One turn moves each row of this set onto another row. After a few examples, where does it send each row asked below?
j974: [-0.88  1.31 -0.99 -0.28 -0.49 -1.49  0.04  2.08 -0.24 -0.80 -0.40  0.64
 -1.63 -1.35 -0.31  0.75 -1.31 -0.96  1.52 -0.50  0.54  0.65]
j550: [ 0.25 -2.36 -1.24  0.72  0.31 -0.26  0.29 -0.73  0.56 -0.08 -2.25 -0.33
 -0.35 -1.62  0.02  0.27  0.76 -0.34  2.06 -0.40  3.44  0.26]
j237: [ 2.49 -1.39  0.21 -0.54  1.19 -1.06 -2.04 -0.71  1.68 -2.42 -2.63 -0.59
  0.01  0.65 -0.64 -1.03 -0.15  0.38 -0.07  1.91  0.31  0.02]
j601: [ 1.12  0.42  0.13  0.70  0.32  2.29  3.03 -0.30  0.50  0.59  0.31  0.02
 -0.53  1.54 -2.43  0.11  0.52 -0.72 -1.57 -1.06 -1.10  0.29]
j426: [-0.74 -0.22  0.20  1.62  1.55  1.45  1.65  1.11 -1.23  0.91  2.07  0.61
  1.47 -0.04 -0.11 -0.77  0.49 -0.64 -0.32 -1.08 -1.45  0.07]
j45: [-1.49  0.42 -0.84 -1.02  0.84  0.16  1.40  1.70  0.01 -0.14 -0.57  1.20
  0.65  0.15 -1.03  0.05  0.09 -1.28 -0.46  0.62  3.12  1.04]
j756: [ 2.47 -1.11  1.39  3.79 -0.68  0.61  0.04 -0.80  0.35  0.31 -0.42  0.90
 -0.92  2.21 -0.70  1.80 -0.48  1.51 -1.37  0.49  0.89 -0.11]
j775: [-1.10 -0.61  0.53  0.51  0.01 -0.22  0.01 -1.31  1.98 -0.05  0.06 -0.93
 -0.92 -1.24 -1.46 -0.94  0.27 -1.58  2.77  1.41  1.29  0.09]
j565: [ 0.77 -0.69 -0.32  0.54  0.81 -0.90 -4.90 -0.49  0.70  0.44 -0.74 -0.03
  1.16 -0.42 -0.07  0.81  0.93  0.12  0.35 -1.69  1.33 -0.26]
j18: [ 0.86  0.52 -0.65  2.13  2.10  0.34  2.20 -2.23  0.98  0.37 -0.07 -1.69
 -0.74  1.44 -1.25 -2.05  0.50  0.76  0.14 -0.43  0.21 -1.00]
j526: [ 0.66 -0.47  0.34 -1.12 -0.25  0.74 -2.31  0.33 -2.33 -1.09 -0.32  1.44
  2.06 -0.50 -1.03  0.70 -0.93  0.62  0.57  1.40 -0.29  1.22]
j798: [ 1.25 -0.85 -0.21  1.08 -0.95  1.64 -0.91  0.42  0.30 -1.06 -2.38  0.76
 -2.37  0.96  0.88  1.04  0.13  1.53 -2.56  1.06  0.08 -0.51]
j56: [ 0.57 -0.74  0.21  1.72  0.09  0.56 -2.44  0.50 -0.61  0.70  0.65  3.08
 -2.03  1.49  0.25 -1.01  1.47  0.86 -0.72 -0.25 -1.19 -1.64]
j999: [ 0.98 -0.70  1.48 -0.30  0.46  0.14  0.14 -0.64  0.34 -0.05 -0.52 -0.24
 -0.45  0.89  1.28 -0.76  0.20  0.72 -0.87  2.80 -3.59  0.00]
j257: [-0.25  1.57  0.92 -0.08 -0.47 -1.70  0.32 -1.14  0.21  2.72  0.02 -0.99
  0.79  0.55 -0.85  1.91 -1.00  0.40  1.55 -1.35  0.16  0.64]
j21: [ 2.24 -0.82 -0.61  0.53 -0.47 -0.36 -0.49 -2.42 -2.11  0.20  0.18  0.89
  2.23  1.41 -0.54 -1.72  0.33  0.32 -2.21  1.02  0.52  0.54]
j740: [ 1.49 -2.51 -0.33  2.03 -2.58 -0.22 -2.53 -0.46 -1.31  0.43  0.00  1.67
 -0.31  0.65 -0.62 -0.51 -1.41 -0.46 -0.16  0.25 -0.31 -1.71]
j304: [ 0.86 -0.66 -1.07 -1.12  1.83 -0.61 -0.13 -0.30  1.74  1.71 -1.16  0.30
 -0.26  0.11  0.35  0.23  3.35 -1.24 -0.20 -2.01  0.34  0.73]
j421: [ 2.18 -0.04 -0.41 -0.71  1.06 -0.08 -1.30  0.71  0.75  0.57 -1.96  0.45
 -0.92  1.50 -1.50  3.66 -0.88  0.14  1.10  0.00 -0.47  0.59]
j773: [-1.20 -0.67  1.14  1.48  0.44  0.88  0.08 -0.98  0.80  1.72  0.61 -0.76
  1.27  0.91 -0.40 -2.94  0.69  0.45 -0.47 -1.64 -0.49 -2.12]

j775 -> j56
j237 -> j565
Now find these:
j740 -> j974
j601 -> j18
j304 -> j21

